-1.362 -0.247 0.502
-0.714 -0.560 -3.184
-1.660 0.043 0.989
-0.098 -0.530 -8.120
0.520 0.720 -0.120
4.569 -0.520 3.829
->
-1.362 -0.247 0.502
-1.660 0.043 0.989
0.520 0.720 -0.120

-7.874 6.908 -7.145 -6.718
6.601 -6.718 1.601 2.163
6.850 -6.525 1.356 -0.438
-7.751 6.936 -6.873 -6.784
-8.132 7.473 -3.343 -5.725
5.217 -4.823 1.399 1.849
8.174 -8.031 1.528 -1.694
6.768 -6.655 1.360 2.491
-7.944 7.294 -6.002 -6.519
-8.220 7.122 -6.148 -6.475
->
-7.874 6.908 -7.145 -6.718
6.850 -6.525 1.356 -0.438
-8.132 7.473 -3.343 -5.725
8.174 -8.031 1.528 -1.694
-7.944 7.294 -6.002 -6.519

3.249 -1.733 0.194 4.370 -2.071 2.251 -2.761
2.866 -3.070 1.992 0.085 -3.246 2.152 -3.571
3.530 -1.901 5.549 6.694 -1.058 4.876 -8.130
1.045 1.108 2.545 2.375 -0.667 0.993 1.843
4.018 -3.880 1.487 0.415 -2.376 2.052 -1.029
1.538 0.001 -1.654 -0.448 -1.330 -1.210 5.444
4.688 -3.738 -0.562 0.405 -5.281 0.820 1.023
4.348 -5.006 2.285 -0.036 -3.000 2.095 -3.445
->
3.249 -1.733 0.194 4.370 -2.071 2.251 -2.761
3.530 -1.901 5.549 6.694 -1.058 4.876 -8.130
4.018 -3.880 1.487 0.415 -2.376 2.052 -1.029
4.688 -3.738 -0.562 0.405 -5.281 0.820 1.023

1.911 -3.469 -1.120 -0.737 -0.430 1.576 -0.238 3.018 -1.739 -0.549 0.891 -3.649 -2.592 -5.041 -5.533 1.302
3.384 -3.076 -2.581 1.201 -3.097 4.960 -2.938 -0.601 -4.061 -2.951 -0.461 -4.214 1.691 -5.158 -5.936 -0.872
-1.100 -1.908 8.131 0.894 -1.150 -1.176 -0.198 1.246 3.370 3.646 3.466 1.235 3.198 -0.594 0.796 -0.969
->
1.911 -3.469 -1.120 -0.737 -0.430 1.576 -0.238 3.018 -1.739 -0.549 0.891 -3.649 -2.592 -5.041 -5.533 1.302
-1.100 -1.908 8.131 0.894 -1.150 -1.176 -0.198 1.246 3.370 3.646 3.466 1.235 3.198 -0.594 0.796 -0.969

1.663 3.656 -0.021 3.647 -3.379 0.144 2.347 0.906 1.672 -2.407 3.021 0.829 -0.492 -3.949 -3.541
1.186 4.035 -5.150 3.288 0.613 -3.351 -0.167 0.612 2.848 1.654 2.315 -5.737 -5.328 -0.192 0.815
3.368 0.731 -1.777 -0.049 0.309 0.468 -2.797 1.758 3.274 2.941 -0.908 -6.456 -2.953 0.381 3.669
3.032 1.972 0.777 1.797 -3.775 2.157 4.087 3.054 1.921 -4.037 2.936 -0.810 1.131 -4.505 -2.768
-1.656 -1.764 3.779 -1.430 -0.981 2.174 -2.611 -2.880 -2.183 0.475 -2.521 6.193 4.058 -0.775 -0.304
->
1.663 3.656 -0.021 3.647 -3.379 0.144 2.347 0.906 1.672 -2.407 3.021 0.829 -0.492 -3.949 -3.541
3.368 0.731 -1.777 -0.049 0.309 0.468 -2.797 1.758 3.274 2.941 -0.908 -6.456 -2.953 0.381 3.669
-1.656 -1.764 3.779 -1.430 -0.981 2.174 -2.611 -2.880 -2.183 0.475 -2.521 6.193 4.058 -0.775 -0.304

0.809 -4.336 0.295 1.206 -0.485 -2.851 3.174 -1.856 3.993 -2.398 1.039 -2.806 1.325 3.270 2.658 1.699
2.695 -1.308 0.155 -0.331 -1.227 -0.940 -1.653 0.126 0.011 0.268 5.485 -0.769 -4.761 -0.187 1.807 5.536
-2.409 -1.567 1.409 -3.481 4.865 -0.032 -2.382 -0.024 -0.487 -2.976 0.395 -1.956 -0.646 -2.382 -2.476 -4.023
-6.311 1.424 2.658 -1.936 0.262 -3.647 2.157 2.174 -1.290 3.638 0.468 0.494 -1.179 0.242 -1.161 -1.926
->
0.809 -4.336 0.295 1.206 -0.485 -2.851 3.174 -1.856 3.993 -2.398 1.039 -2.806 1.325 3.270 2.658 1.699
-2.409 -1.567 1.409 -3.481 4.865 -0.032 -2.382 -0.024 -0.487 -2.976 0.395 -1.956 -0.646 -2.382 -2.476 -4.023

-1.320 2.717 -5.404 1.993 -3.446
3.031 -6.499 0.905 -2.440 1.606
->
-1.320 2.717 -5.404 1.993 -3.446

1.054 -3.217 0.060
0.729 -4.222 1.133
-0.709 4.611 -0.361
0.986 -2.687 1.558
-6.983 -6.015 0.483
-0.422 2.222 1.770
4.122 -0.048 0.121
-2.330 1.357 0.345
->
1.054 -3.217 0.060
-0.709 4.611 -0.361
-6.983 -6.015 0.483
4.122 -0.048 0.121
